One vector is turned by the same rotation once a tick. Each row is the vector after some number of ticks, and that number follows the row.
The counts run from 0 to 197.
[119 100 143 125 139 151 148 173 120  75 123 104 140  87 145 137 152 101
 117 123 144 122 159 156 103 131 126  73 101  84 110 163 173 148 117 164
 162] -> 95
[116 109  76 122  67 136 110 136 125  75  84  99 109 114 119 145 142 143
 169  98 103 106 109 168  81 165 141 147 130 117 152 105 132 110 131 126
 155] -> 33
[137 152 127 166 129 163  86 111 110 132  98 111  87 142  95 178 116 114
  99 136  68 153 146 121 107  91 158 153 136 120 106 100 104  77 132 113
  98] -> 166
[104 118 135 119 140 184 168 153 136 155 181 186 134 112 103 150  84 144
 118 151  75 138 156 121 122 136 135 149 101 136 155 123 111  95 113 136
 123] -> 133
[100 113 137 108 138 170 158 132 130 157 158 194 141 123 111 160 111 142
 118 162  89 109 164 119 121 134 123 141  82 144 157 147 102  76 118 142
 115] -> 134
[142 158 102 134  89 172 103 125 114 108 112  87  81 137 143 122 110 152
 155  88 111 125 103 178 101 162 116 134 175 104 133  91 147 116 115  87
 151] -> 31
[113 151 144 147  91 154 143 136 123 113 115  93 138 157 114 121  76 121
 123 118  85 125 146  88  96 124 163 154 114 153 120 127 160 157 146 187
 177] -> 18
[153 131 160 157 122 150 100  92  85 153 141 111 123 170 169 155 144  69
 162 131  95 131 199 126 147 122 124 134 111 118 124 133 127 160 140 115
 117] -> 159
[ 87  89  59 135 124 149 116 162 145 103 135 139 155  90 118 172 106 137
 122 106 128 133 124 144 115 187  78 110 149  95 128 154 139  97 108 128
 117] -> 117
[148 101 124 127 117 154 101 104 120 115 143  95 129 109 123 135 141 139
 171 144 130 130 161 133 132 175  51 160 103 100 132 166 110  92  85 103
 162] -> 113
[169 114 120 117 130 167 137 144 128 122 127  84 154 134 107 110  93 128
 140 137 173  93 165 110 125 113  49 109 134 173 133 155 137 125 109 110
 153] -> 107
[160 105 160 137 134 162 145  90 166 105  65 115 101 142 141 124 154 122
 101 111 130 101 166 147 109  96 106 153 171  83 133 157 138 127 137 152
 135] -> 174
[ 97 101  89 125 135 157 142  73 138 119 102 103 121 153 134 118  94 161
 138 125 149 140 119 126  71 135 108 166 143  89 164 144  99  77 162 119
 147] -> 196
[145 134 119 169 140 166 127 112  75 105 138 106  97 101 127 138 116 121
 116 116 168 162 122  88 106  97 146 120 101  97  93 154  90  75 145 100
 112] -> 82
[130 165 163 125  85 172 164 126 143 154  59 114 107 179 106 136  88 138
 123 140 123 109 147 119 101 139 116 131  93 155 141 133 119  85 161 132
 147] -> 21
[152  97 140 160 110 166 121  53 134 138 153 139  97 137  95 127 130  95
 159 119  92  83 116 113 124 146 131 160 114 122 111 141 101 102 153 102
 172] -> 0
[151 106 113 131 132 160 149 153  92 140 156  98  92 116 135 134 133  91
 164 120 156 110 110 145 114  91 154  67 110 151 122 106 117 128 147  72
 109] -> 77
[153 119 158 119 104 137 162  95 122 140 151 115  91 140 136 102 168 153
 171  98 145 105 175 154  99 148  95 137 100 146 159 114 100 163 144 156
 101] -> 45
[161 147 153 173 134 172  98  98  68 157 149 117 117 155 164 157 116  77
 153 118 102 140 179 135 146 133 142 121 129 115 118 110 138 152 137 107
 118] -> 160
[140 117 130  75 102 137 131  98 112 136 118 144 100 101 180 107 153 164
 117 102 185 137 111 115 110  82 129 111 167 121 152 155 129 103 135  98
 113] -> 60
[168 113 130  98  84 156 112 126 132 144 126 145  99  77 172 172 128 111
 149 129 107 109 105 132 164 115 154 135 163 106 163 141 129  75 127 112
 162] -> 145
[111 175 161 131 102 174 171 143 136 151  82 113 109 181 114 130  68 147
 109 141 106 142 145 102  95 119 142 144 102 137 131 122 125  98 152 139
 145] -> 20
[112 105  93  71 143 179 112 129 123 132 142 186 153 113 151 147 137 109
 115 138  97  69 144 148 121 107 129 106 159 127 146 153 173 116 101 104
 133] -> 140
[134 143 138 118 114 137 145 184  92 129 114 104 157 133 127 138  78 125
  94 152 162 174 162  84 103  98  82 126 105 152 106 135 121 100  85 132
 120] -> 104
[ 94 122 132 102 146 126 110 130 114 149 147  72 104 159 140 141 165 102
 150 135 137 134 159 108 111  85 122  65  80 151 117 152 148 158 145 108
  95] -> 74
[ 70  98 109 107 148 118 134 142 115 144 137  96 128 155 143 148 157  98
 141 128 150 130 156 113 105 104 134  59  79 145 128 170 147 151 163 117
  86] -> 73
[136 129 157 136 118 151 155 105  74 132 193 151 101 124 138  95 123 163
 160  89 124 155 170 154  97 163 134 134 120 154 145  89 124 169 125 138
 112] -> 47
[128  94 155 157 109 142 151 151 169 171 128 121 118 166 132 141 120  87
 148 114  72 140 143  88 172 106 133 122 159 162 140 128 153 171 130 105
 111] -> 154
[152  90 176 131 126 130 143 120 150  98  99 129  89 112  96 120 195 115
 110 121 143 125 142 127 127 124  77  93  94 115  87 183 134 111 103 115
 121] -> 90
[137 128 116 159 138 150 122 114  58  97 153  97 105 107 129 124 133 119
 127 123 146 170 132  72 100  89 161 134  87 110  89 135  96 101 133  94
 129] -> 81
[120  96 151 146 137 161 172 162 157  93 105 146  94 118  90 128 157 135
  87 119 119 152 114 116 107 100 116 114 107 109  81 160 122  92 108  86
 105] -> 88
[137 110 106 167 152 191 112 123  88 120 127 132 136 132 137 173  87  81
 144 110  96 100 157 158 120 134 179 110 142 117 134 123 133 122 164 119
 131] -> 162
[145 130 127 119 133 174 162 134 132 156 177 125 141  96 172 142 107 129
 126 132 157 109 166 116 132 105  97 157 123  84 150 136  93 114 139 192
  98] -> 128
[132 145 156 130  85 150 133 113  96 133  99 144 127 193 105 107  99 135
 141 110 104 134 149 123 114 158  99 139 135 197 117 112 158 152  97  83
 148] -> 24
[155  86 124 154 101 125 104  96 114  84  87 151 136 131  89 132 139  98
  94  94  89 113 154 116 105  92 132 161 178 174 103 127 136 143 109 124
 119] -> 170
[127 128 154  96 122 150  95  84 116 171 174 182 132 133 110 153 136 137
 120 153  95 119 181 103 147 130  88 129 106 166 131 164 123 101  99 132
 112] -> 136
[128 111 123 115 102 133 151 158 108 133 201 127 152  99 171 128 133 113
 129 126 120 149 158  99 121  94  98 175 129 104 127 106 104 159  93 174
  99] -> 126
[120 124 131  65  99 111 109  99  97 124 137 146 101 114 153 109 177 166
 109 125 139 163 126  99  84  69 121 136 137 159 127 132 138 122  99 100
 108] -> 58
[177 106 120 156 103 154 104 105 117 122  66 153 102 125  85 180 118  93
 100 111 112  97 139 145 108 110 131 133 158 155 116 117 107  76 136 115
 109] -> 168
[151  72 104 111  76 113 138 166 136 122 175 131 151  89 128 152 156  93
 138 110 128  91 141 133 130 119  76 146 138 146 133 111 117 155  94 165
  99] -> 124
[134 137 141 132  82 151 148 120 112 114 117  98 149 137 121 121  80 110
 133 105 117  94 148 102 105 133 161 134 116 154 129 131 154 157 160 196
 190] -> 17
[109  97 139 176 107 161 126  87 108 133 150 177 108 135 106 135 112 100
 129  99  73 147 101 106 118 154 156 165 132 100  83 128 128 121 121 101
 158] -> 2
[136  87 114 116  95 112 145 154 122 130 196 129 162  90 153 139 150 102
 136 118 119 120 148 107 125 100  95 167 132 133 126 105 115 173  86 180
 105] -> 125
